Small tables with named rows and columns. After each table, cells are looked up by row and column.

mos
|  | vof | gadob | kudeti | mogane | pagaso | foveri |
|---|---|---|---|---|---|---|
| garil | 49.35 | 46.77 | 84.56 | 85.37 | 48.21 | 14.16 |
| kamel | 46.83 | 47.66 | 47.38 | 49.80 | 49.60 | 50.59 |
| ludu | 51.01 | 49.34 | 70.62 | 69.72 | 48.95 | 29.71 |
| bom | 51.08 | 51.62 | 40.72 | 39.42 | 50.28 | 60.01 |
| fimig | 49.34 | 47.56 | 90.27 | 90.29 | 47.81 | 11.13 |

pagaso of bom: 50.28
vof of bom: 51.08
pagaso of garil: 48.21
gadob of fimig: 47.56
kudeti of bom: 40.72
gadob of kamel: 47.66
foveri of fimig: 11.13
mogane of fimig: 90.29
vof of kamel: 46.83
kudeti of ludu: 70.62
gadob of garil: 46.77
kudeti of garil: 84.56
mogane of ludu: 69.72
vof of fimig: 49.34
foveri of ludu: 29.71
gadob of bom: 51.62

Table vimasit
cols = zezi, bim, litef, lil, zugugor, reb, nok
sudube: [5022, 4921, 4938, 5218, 5325, 5029, 4810]
bil: [5029, 5170, 5356, 1594, 1486, 5218, 8508]
kubote: [5060, 5033, 4852, 7652, 7688, 4931, 2427]
migi: [5029, 4887, 4747, 7558, 7713, 4921, 2445]
latukon: [4891, 4867, 5061, 1233, 1433, 5216, 8516]
denetaf: [5064, 5024, 5318, 1682, 1638, 5190, 8527]
bupip: [5148, 5114, 4955, 8238, 8154, 4902, 2067]
pek: [5128, 5153, 5074, 6663, 6549, 4979, 3616]

latukon, zezi -> 4891
kubote, lil -> 7652
migi, nok -> 2445
sudube, zugugor -> 5325
migi, lil -> 7558
kubote, litef -> 4852
migi, reb -> 4921
sudube, bim -> 4921
pek, nok -> 3616
migi, litef -> 4747
bupip, zugugor -> 8154
bil, litef -> 5356
bupip, reb -> 4902
kubote, zugugor -> 7688
Which row has the largest zezi? bupip

fotela:
,gar,geba,gise,rudok,lovotab,bofemum
gogas,168,95,116,123,93,188
resiv,166,87,114,135,84,172
fizik,180,71,114,160,131,163
rozane,171,65,116,151,115,166
vonirat,171,63,115,148,133,177
vefe,170,95,133,116,115,196
dev,169,118,135,107,93,193

What is the gise of resiv in fotela? 114
What is the bofemum of dev in fotela? 193
What is the rudok of dev in fotela? 107
What is the gise of vefe in fotela? 133
What is the rudok of vefe in fotela? 116
What is the gar of dev in fotela? 169
What is the gar of fizik in fotela? 180
What is the bofemum of resiv in fotela? 172
What is the geba of fizik in fotela? 71
What is the geba of resiv in fotela? 87
What is the bofemum of gogas in fotela? 188
What is the bofemum of vefe in fotela? 196
What is the lovotab of gogas in fotela? 93
What is the rudok of vonirat in fotela? 148
What is the rudok of rozane in fotela? 151

zeg =
cols = sevid, ruli, relu, dosele, bav, rukul, bonafaz
gibanu: [137, 144, 36, 127, 167, 154, 144]
lor: [184, 103, 131, 177, 170, 180, 181]
fegek: [105, 182, 113, 84, 103, 97, 82]
zaro: [116, 124, 238, 126, 85, 97, 107]
bigu: [196, 63, 96, 213, 204, 212, 224]

What is the bav of gibanu in zeg?
167
What is the bonafaz of bigu in zeg?
224
What is the ruli of bigu in zeg?
63
What is the relu of bigu in zeg?
96
What is the bav of fegek in zeg?
103
What is the dosele of gibanu in zeg?
127
What is the ruli of gibanu in zeg?
144
What is the rukul of lor in zeg?
180
What is the ruli of fegek in zeg?
182

Table zud
columns: tiz, nadomu, kolip, furonat, sedonu, tik, fegezap, gekale
pagim: [2647, 2681, 3910, 3810, 3206, 3996, 3692, 6741]
ril: [2403, 2185, 5216, 3931, 2120, 3123, 2772, 7539]
vup: [2514, 2417, 8750, 5671, 1697, 5088, 4751, 3313]
nonem: [2301, 2201, 5879, 4183, 1680, 3244, 3052, 7119]
bazaror: [6023, 5261, 1060, 2993, 5935, 3105, 3569, 6439]
fus: [6536, 7066, 4560, 4794, 6184, 5050, 4861, 1489]
tufaruz: [2880, 2626, 4381, 3857, 2785, 3098, 2732, 7546]
pid: [5969, 5160, 1203, 2896, 5807, 3040, 3614, 6478]
famolu: [2664, 2220, 4941, 3986, 2258, 3117, 2830, 7585]
gata: [6651, 6606, 2872, 4645, 7181, 5465, 5628, 1777]

furonat of nonem is 4183
gekale of famolu is 7585
gekale of nonem is 7119
tik of famolu is 3117
tiz of ril is 2403
tiz of vup is 2514
kolip of famolu is 4941
sedonu of bazaror is 5935
gekale of ril is 7539
kolip of bazaror is 1060
Which row has the largest nadomu? fus

